B = [125 123 103 123 130 120 134 121 131 128 130 139 131]
B[0]	125
B[9]	128
B[5]	120
B[6]	134

data = [156 142 119 148 143]
data[0]	156
data[2]	119

a =
[[134 127 138 121 119]
 [123 129 122 135 135]
 [129 132 148 134 121]
 [123 126 108 130 139]
 [136 128 143 121 117]
 [139 130 156 120 111]
 [131 128 132 125 124]]
a[0,0] -> 134
a[4,2] -> 143
a[6,2] -> 132
a[:, 0] -> [134, 123, 129, 123, 136, 139, 131]
a[5] -> [139, 130, 156, 120, 111]
a[0,4] -> 119
a[:, 4] -> [119, 135, 121, 139, 117, 111, 124]
a[6,0] -> 131
a[3,2] -> 108
a[4,3] -> 121
a[:, 3] -> [121, 135, 134, 130, 121, 120, 125]
a[1] -> [123, 129, 122, 135, 135]
a[:, 2] -> [138, 122, 148, 108, 143, 156, 132]
a[5,2] -> 156

arr =
[[116 135 138 119 130 131 127]
 [125 125 135 129 114 135 131]
 [118 123 133 133 128 130 130]
 [119 140 124 122 120 127 120]
 [119 135 135 126 137 125 119]
 [125 139 117 120 123 128 123]
 [134 135 123 130 131 128 128]
 [125 133 119 110 133 126 131]
 [110 117 128 133 134 129 126]
 [117 136 137 123 124 127 120]
 [131 118 132 134 127 124 122]
 [122 115 128 137 126 128 124]
 [144 124 128 136 127 120 136]
 [123 128 121 103 136 124 135]
 [135 125 127 131 134 125 126]
 [126 138 118 125 116 133 123]]
Rows and columns are counted from 0.
row 0 col 0 => 116
row 15 col 6 => 123
row 7 col 1 => 133
row 14 col 6 => 126
row 2 col 2 => 133
row 9 col 0 => 117
row 0 col 1 => 135
row 4 col 5 => 125
row 11 col 1 => 115
row 3 col 1 => 140
row 3 col 5 => 127
row 1 col 0 => 125
row 10 col 5 => 124
row 10 col 2 => 132
row 3 col 4 => 120
row 9 col 6 => 120
row 10 col 3 => 134
row 14 col 3 => 131
row 11 col 6 => 124
row 7 col 0 => 125
row 4 col 1 => 135
row 5 col 6 => 123
row 5 col 5 => 128
row 6 col 3 => 130
row 6 col 5 => 128
row 9 col 1 => 136
row 10 col 6 => 122
row 11 col 5 => 128
row 13 col 3 => 103
row 7 col 4 => 133
row 2 col 3 => 133

x = [115 148 123 158 138 145 139]
x[0] => 115
x[2] => 123
x[5] => 145

W =
[[129 131 131 128 132 126 121 131 115 132 117 128 134 134 114]
 [128 131 129 127 132 127 124 131 116 131 117 127 131 131 115]
 [133 129 125 133 123 129 127 135 128 119 117 139 115 131 133]
 [146 125 127 125 130 115 128 133 126 129 125 128 139 132 131]
 [123 117 124 118 128 125 132 126 140 129 129 135 131 144 124]
 [134 129 122 130 121 125 132 136 135 121 118 141 119 139 135]
 [134 125 131 134 128 114 129 129 127 121 153 124 136 116 124]
 [119 113 122 113 128 129 133 124 145 132 120 140 129 154 124]
 [132 129 126 134 123 130 125 134 126 119 116 139 113 129 133]
 [135 129 121 130 120 124 133 137 136 120 118 141 121 141 135]
 [146 124 127 126 131 114 128 133 126 129 125 128 139 131 131]
 [134 129 122 130 121 125 131 137 134 120 118 141 119 138 135]
 [121 130 120 121 132 131 138 131 121 126 116 124 115 118 122]
 [132 132 134 130 132 125 116 131 113 134 118 129 139 139 111]]
Indices start at 0.
(0, 0) = 129
(12, 5) = 131
(7, 0) = 119
(4, 0) = 123
(6, 3) = 134
(11, 11) = 141
(1, 3) = 127
(13, 4) = 132
(8, 14) = 133
(5, 13) = 139
(3, 12) = 139
(8, 4) = 123
(5, 9) = 121
(4, 1) = 117
(10, 0) = 146
(0, 5) = 126
(1, 14) = 115
(13, 0) = 132
(0, 6) = 121
(11, 4) = 121
(10, 4) = 131
(12, 0) = 121
(11, 0) = 134
(11, 5) = 125
(13, 7) = 131
(6, 6) = 129
(9, 0) = 135
(7, 1) = 113
(7, 3) = 113
(8, 11) = 139
(5, 5) = 125
(11, 8) = 134
(4, 2) = 124
(3, 14) = 131
(13, 9) = 134
(8, 3) = 134
(2, 13) = 131
